data =
[[130 134 135 128 117 123 122 132 105 122]
 [126 116 136 137 108 131 134 116 129 121]
 [121 128 131 144 120 129 121 121 130 121]
 [119 140 124 131 120 124 122 132 111 121]
 [115 134 123 148 129 137 121 127 140 109]
 [128 136 128 126 123 127 123 132 118 130]
 [120 132 130 148 124 127 115 123 129 123]
 [124 137 126 127 123 126 122 132 117 127]]
Indices start at 0.
row 0 col 0	130
row 4 col 3	148
row 3 col 5	124
row 6 col 2	130
row 5 col 7	132
row 1 col 7	116
row 0 col 1	134
row 0 col 3	128
row 7 col 4	123
row 4 col 1	134
row 0 col 6	122
row 3 col 2	124
row 2 col 7	121
row 3 col 3	131
row 4 col 9	109
row 5 col 0	128
row 7 col 8	117
row 7 col 0	124
row 1 col 5	131
row 6 col 3	148
row 5 col 6	123
row 4 col 7	127
row 6 col 0	120
row 0 col 4	117
row 1 col 4	108
row 6 col 6	115

m = [128 130 142 119 155 131 119 125 129 126 122 130 143 131 130 112]
m[0] = 128
m[14] = 130
m[15] = 112
m[7] = 125
m[4] = 155

x =
[[119 128 127 111 144 140 136 139 121 138 121 119 119 132 106 138]
 [126 131 124 137 117 135 111 116 144 130 135 143 153 130 138 126]
 [122 115 117 132 137 122 122 127 138 117 115 144 146 119 126 121]
 [135 122 132 149 123 110 132 119 126 125 127 130 122 124 143 122]
 [139 117 124 139 126 111 133 113 131 121 116 134 145 125 140 130]
 [128 127 119 123 140 111 126 129 104 101 125 107 105 112 122 117]]
Indices start at 0.
row 0 col 0 = 119
row 3 col 1 = 122
row 3 col 10 = 127
row 1 col 14 = 138
row 1 col 2 = 124
row 1 col 13 = 130
row 4 col 8 = 131
row 2 col 11 = 144
row 3 col 15 = 122
row 3 col 8 = 126
row 2 col 1 = 115
row 4 col 13 = 125
row 1 col 3 = 137
row 0 col 11 = 119
row 2 col 2 = 117
row 0 col 3 = 111
row 4 col 5 = 111
row 0 col 7 = 139
row 4 col 0 = 139
row 2 col 5 = 122
row 0 col 8 = 121
row 3 col 9 = 125
row 2 col 14 = 126
row 0 col 14 = 106
row 4 col 15 = 130
row 2 col 9 = 117
row 4 col 3 = 139
row 4 col 14 = 140
row 3 col 4 = 123
row 0 col 10 = 121

W =
[[110 129 124 112 138 122 124 132 111]
 [132 132 131 131 124 128 127 127 128]
 [129 149 128 137 126 135 127 142 126]
 [145 150 134 146 109 134 135 128 129]
 [123 149 123 129 128 131 120 143 122]
 [129 142 124 132 127 130 124 137 127]
 [102 125 117 103 143 116 106 132 114]
 [111 129 132 117 136 134 125 140 113]
 [123 142 139 128 117 144 127 144 105]
 [125 150 119 132 131 126 119 141 132]
 [137 138 131 137 119 131 130 130 130]
 [115 125 123 114 136 120 120 127 118]
 [119 126 139 120 123 140 130 136 109]
 [114 138 130 121 133 132 131 139 115]]
W[0,0]: 110
W[2,2]: 128
W[7,6]: 125
W[7]: [111, 129, 132, 117, 136, 134, 125, 140, 113]
W[8,5]: 144
W[:, 1]: [129, 132, 149, 150, 149, 142, 125, 129, 142, 150, 138, 125, 126, 138]
W[5,8]: 127
W[9,7]: 141
W[:, 7]: [132, 127, 142, 128, 143, 137, 132, 140, 144, 141, 130, 127, 136, 139]
W[6,6]: 106
W[10,7]: 130
W[11]: [115, 125, 123, 114, 136, 120, 120, 127, 118]
W[12,1]: 126
W[7,2]: 132
W[12,3]: 120
W[10,6]: 130
W[:, 4]: [138, 124, 126, 109, 128, 127, 143, 136, 117, 131, 119, 136, 123, 133]
W[5,2]: 124
W[6,3]: 103
W[0]: [110, 129, 124, 112, 138, 122, 124, 132, 111]
W[:, 3]: [112, 131, 137, 146, 129, 132, 103, 117, 128, 132, 137, 114, 120, 121]
W[4]: [123, 149, 123, 129, 128, 131, 120, 143, 122]
W[11,5]: 120
W[0,8]: 111
W[4,2]: 123
W[2,0]: 129
W[13,2]: 130
W[1,4]: 124
W[5,6]: 124
W[13]: [114, 138, 130, 121, 133, 132, 131, 139, 115]
W[7,7]: 140
W[2,3]: 137
W[6,1]: 125
W[5]: [129, 142, 124, 132, 127, 130, 124, 137, 127]

A = [114 150 140 141 125]
A[-5]: 114
A[-1]: 125

B = [[121, 130, 129, 132, 122, 126, 136, 130, 130, 125, 129], [122, 119, 116, 136, 135, 136, 125, 116, 130, 125, 126], [120, 131, 130, 130, 132, 123, 123, 130, 122, 116, 122], [117, 131, 126, 123, 138, 128, 132, 126, 114, 120, 123], [113, 128, 117, 126, 133, 130, 140, 132, 124, 124, 130], [130, 113, 113, 143, 134, 130, 131, 113, 118, 131, 135], [123, 133, 130, 134, 125, 130, 127, 132, 129, 126, 135], [124, 133, 116, 132, 139, 114, 124, 151, 125, 119, 142], [121, 128, 120, 123, 139, 129, 129, 122, 126, 122, 121], [135, 139, 121, 121, 129, 131, 127, 120, 131, 127, 119], [152, 121, 133, 122, 124, 141, 127, 134, 122, 134, 113], [111, 131, 126, 132, 126, 117, 134, 135, 124, 122, 124], [121, 134, 131, 136, 128, 130, 133, 135, 127, 120, 136], [139, 122, 128, 135, 120, 128, 138, 129, 126, 139, 126]]
B[0][0]	121
B[12][9]	120
B[0][10]	129
B[2][10]	122
B[3][5]	128
B[5][3]	143
B[12]	[121, 134, 131, 136, 128, 130, 133, 135, 127, 120, 136]
B[12][1]	134
B[:, 4]	[122, 135, 132, 138, 133, 134, 125, 139, 139, 129, 124, 126, 128, 120]
B[1]	[122, 119, 116, 136, 135, 136, 125, 116, 130, 125, 126]
B[9][10]	119
B[1][3]	136
B[12][4]	128
B[6][0]	123
B[4][0]	113
B[8]	[121, 128, 120, 123, 139, 129, 129, 122, 126, 122, 121]
B[10][2]	133
B[:, 3]	[132, 136, 130, 123, 126, 143, 134, 132, 123, 121, 122, 132, 136, 135]
B[0][8]	130
B[1][6]	125
B[12][2]	131
B[8][10]	121
B[4][10]	130
B[12][10]	136
B[:, 2]	[129, 116, 130, 126, 117, 113, 130, 116, 120, 121, 133, 126, 131, 128]
B[2][1]	131
B[13][7]	129
B[13][1]	122
B[9][7]	120
B[11][3]	132
B[4][1]	128
B[0][7]	130
B[11]	[111, 131, 126, 132, 126, 117, 134, 135, 124, 122, 124]
B[11][7]	135
B[3][8]	114
B[:, 9]	[125, 125, 116, 120, 124, 131, 126, 119, 122, 127, 134, 122, 120, 139]

X = 135,114,143,120,110,125,142,128,141,128,116,156,120,121
X[0] = 135
X[-11] = 120
X[-4] = 116
X[6] = 142
X[2] = 143

M =
[[126 137 126 134 125 123 130 144 128 122 134 122 150 143 121]
 [127 137 123 131 125 122 128 150 129 125 139 127 143 140 121]
 [133 137 125 135 122 126 124 151 131 125 134 127 141 144 120]
 [128 137 126 135 124 124 128 145 128 123 133 122 149 145 121]
 [128 134 127 135 122 129 130 142 133 123 137 128 143 134 121]
 [126 137 128 136 121 126 130 145 128 124 136 124 144 139 121]
 [126 135 129 137 121 129 131 142 131 123 137 126 142 133 120]
 [127 134 127 135 122 128 130 142 133 123 137 128 143 134 121]
 [129 134 129 135 118 130 129 146 130 130 137 128 141 139 121]
 [128 138 126 133 122 123 127 150 126 128 135 123 147 148 121]
 [132 138 125 134 122 124 125 153 129 126 137 126 140 143 120]
 [126 135 128 137 121 129 131 142 131 123 137 126 142 133 121]
 [128 134 127 135 122 128 130 142 133 123 137 128 142 134 121]
 [129 134 129 135 118 130 129 146 130 130 137 128 141 139 121]]
M[0, 0] = 126
M[0, 8] = 128
M[13, 0] = 129
M[6] = [126, 135, 129, 137, 121, 129, 131, 142, 131, 123, 137, 126, 142, 133, 120]
M[13, 11] = 128
M[0] = [126, 137, 126, 134, 125, 123, 130, 144, 128, 122, 134, 122, 150, 143, 121]
M[6, 2] = 129
M[6, 14] = 120
M[10, 14] = 120
M[9, 6] = 127
M[1, 3] = 131
M[:, 8] = [128, 129, 131, 128, 133, 128, 131, 133, 130, 126, 129, 131, 133, 130]
M[:, 3] = [134, 131, 135, 135, 135, 136, 137, 135, 135, 133, 134, 137, 135, 135]
M[8, 10] = 137
M[4, 3] = 135
M[5] = [126, 137, 128, 136, 121, 126, 130, 145, 128, 124, 136, 124, 144, 139, 121]
M[12, 5] = 128
M[:, 10] = [134, 139, 134, 133, 137, 136, 137, 137, 137, 135, 137, 137, 137, 137]
M[4, 8] = 133
M[6, 8] = 131
M[10, 9] = 126
M[11] = [126, 135, 128, 137, 121, 129, 131, 142, 131, 123, 137, 126, 142, 133, 121]
M[:, 7] = [144, 150, 151, 145, 142, 145, 142, 142, 146, 150, 153, 142, 142, 146]
M[1, 9] = 125
M[:, 0] = [126, 127, 133, 128, 128, 126, 126, 127, 129, 128, 132, 126, 128, 129]
M[:, 14] = [121, 121, 120, 121, 121, 121, 120, 121, 121, 121, 120, 121, 121, 121]
M[7, 7] = 142
M[0, 1] = 137
M[:, 1] = [137, 137, 137, 137, 134, 137, 135, 134, 134, 138, 138, 135, 134, 134]
M[1, 12] = 143
M[3, 1] = 137
M[8, 1] = 134
M[13, 3] = 135
M[5, 13] = 139
